(in the rows, 128 means zero)
A single turn carries every row of the set below to another of its rows. Some are shown first; where does it send the rows asked next?
K813: [139 134 132 106 114 102 132 156 131 110 153 130 105 117 106 160 155]
K515: [131 135  73 120 129 145 116 138 121 150 118 133  71 129 122 138 160]
K649: [132 143 150 121 114 132 108 128 120 125 126 117 144  83 101 138 122]
K955: [165 157 140 149 114 152 134 146 146 146 107 141 128 125  99 155 155]
K579: [121 151 144 114 133 128 164 102 131 113  97 115 109 137 127 106 166]
K474: [127 100 113 111 156 137 125 144 117 133 142 122 114 107 145 121 120]
K569: [111 123 119 118 154 136 123 110 112 137 151  99 107  94 154 135 149]
K20: [159 158 129 148 113 147 127 140 128 144 120 134 121 126  97 174 174]
K457: [143 145  99 137 134 159 131 124 152 158  99 122  77 130 143 118 136]
K549: [120 136 122 123 133 140 128  98  79 116 106 103 126 133 113 130 164]
K374: [114 154  94 121 125 156 110 114 129 161  99 130  93  94 117 113 151]
K297: [141 116 119 112 136 131 149 140 105 107 101 130 119 158 113 114 141]
K237: [147 169 141 139 109 144 132 135 142 146 112 142 124 108  91 157 176]
K897: [112 124 129 102 153 124 147 130 146 132 143 123  97  97 153 111 143]
K959: [156 147 158 143 124 128 138 119 150 122 138  93 113 122 141 157 133]

K374 -> K457
K237 -> K955
Now find these:
K897 -> K474
K813 -> K649
K579 -> K297

A single turn carries every row of the set below to another of its rows. Some are shown first; where does it send the rows asked next?
K166: [ 80 135 133 118 131 134 128 128 134 115 156 155 122 114 140 133 148 131
 156 180 106 128]
K385: [107 145 147 129 147 126 129 147 125 126 121 139 141  87 128 113 119 185
 150 147 113 201]
K594: [113 147 149 104 150 127 120 168 124 144 124 142 102 169 155 126 125 130
 149 158  91 174]
K70: [120 101 146 128 136  97 115 157 159 128 142 127 141  94 148 133 118 139
 137 157  81 164]
K106: [ 95 147 153 114 119 148 115 150  98 115 109 125 150 111 156 111 123 148
 181 178 130 140]
K794: [146 102 145  98 133 110 124 131 121 105 126 129 105 148 117 102 122 141
 135 144 120 166]
K917: [142 141 106 159 142 121 120 157 130 106 118 143 153 127 118 106 130 157
 151 154 106 125]
K682: [103 159 125 107 144 144 101 178 101 130  92 121 158 111 165 106 101 157
 151 151  84 143]
K211: [135 151 151  91 147 134 133 145 122 113 114 132 206  99 133 112 116 146
 146 151  95 158]
K914: [114 138 133  77 147 119 137 127 144 110 150 152 178  87 124 122 139 126
 121 143  94 158]
K140: [128 137 126  71 165 119 148 150 127  94 119 144 162 105 111 105 104 155
 128 130 101 135]
K375: [ 90 151 132  98 151 136 128 163 115 108 128 143 100 118 136 115 117 151
 156 147 116  97]
K770: [116 189 124  85 165 115 128 140  93 120 115 143 120 122 153 106 109 162
 135 137  93 171]
K365: [104 144 115 158 146 124 126 145 130 132 116 133 147 105 148 115 123  93
 146 155  81 170]
K174: [152 122 135 109 143 142  96 143 113 139 127 135 118 118 135 139 162 138
 146 131  97 172]
K397: [129 149 101 103 142 129  97 148  88 131 105 127 181 106 138 117 107 122
 152 169 117 145]
K555: [123 152 182  78 124 133 105 138 124 133 149 130 124 124 133 104 141 149
 126 132 124 174]
K502: [145 137 117  95 161 117 137 144 117 108 107 133 169  88 129 115 124  99
 139 123 101 157]
K97: [106 143 139 132 133 123 129 147 110 113 115 124 117 108 152 110 125  82
 169 151 129 132]
K566: [125 160 132 141 149 126 114 159 120 143 121 124 179  91 119 112 104 104
 148 154 122 144]
K202: [ 98 146 161  98 139 128 121 168 124 141 123 139  97 149 145 110 124 137
 147 145 124 195]
K745: [109 125 149 112 148 137 110 181 132 148 121 141 101 143 146 135 134 147
 155 149 100 181]
K112: [127 181 116 108 129 128  87 155 118 130 140 143 159 108 158 115 158 129
 133 139 102 124]
K321: [ 81 138 124  99 148 106 131 168 140 109 129 132 109 107 134  88  91 125
 116 127 107 133]
K769: [ 93 149 106 101 151 117 131 124 127 117 153 160 153 115  97 109 107 145
 124 173 122 142]
K182: [ 95 135 115  76 145 114 105 159 134 126 154 144 146  91 115 115 105 138
 116 147 124 115]
K172: [159 158 171 116 149 132 118 150 120 133 126 125 130 159 131 114 121 146
 141 146  85 144]
K777: [106 112 154  96 129 117 115 168 130 132 122 133 103 157 153 117 119 131
 148 162 114 185]
K37: [129 141 132  82 141  81 115 148 120 117 127 120 127 125 175 111 102 106
 124 147  82 148]
K280: [116 155 153 114 109 103 113 155 146 105 148 129 163 124 135  80 118 140
 126 155 129 121]
K944: [114 141  93 106 121 115 109 134 109  97 126 149 134 102 129  89 147 143
 134 137 148 157]
K728: [ 63 135 121  96 123 129 121 127 130 113 142 151 147 110 143 103 121 161
 128 177 102 175]

K914 -> K211
K97 -> K166
Now find these:
K365 -> K728
K594 -> K777
K397 -> K182
K794 -> K174
K112 -> K280
K385 -> K770

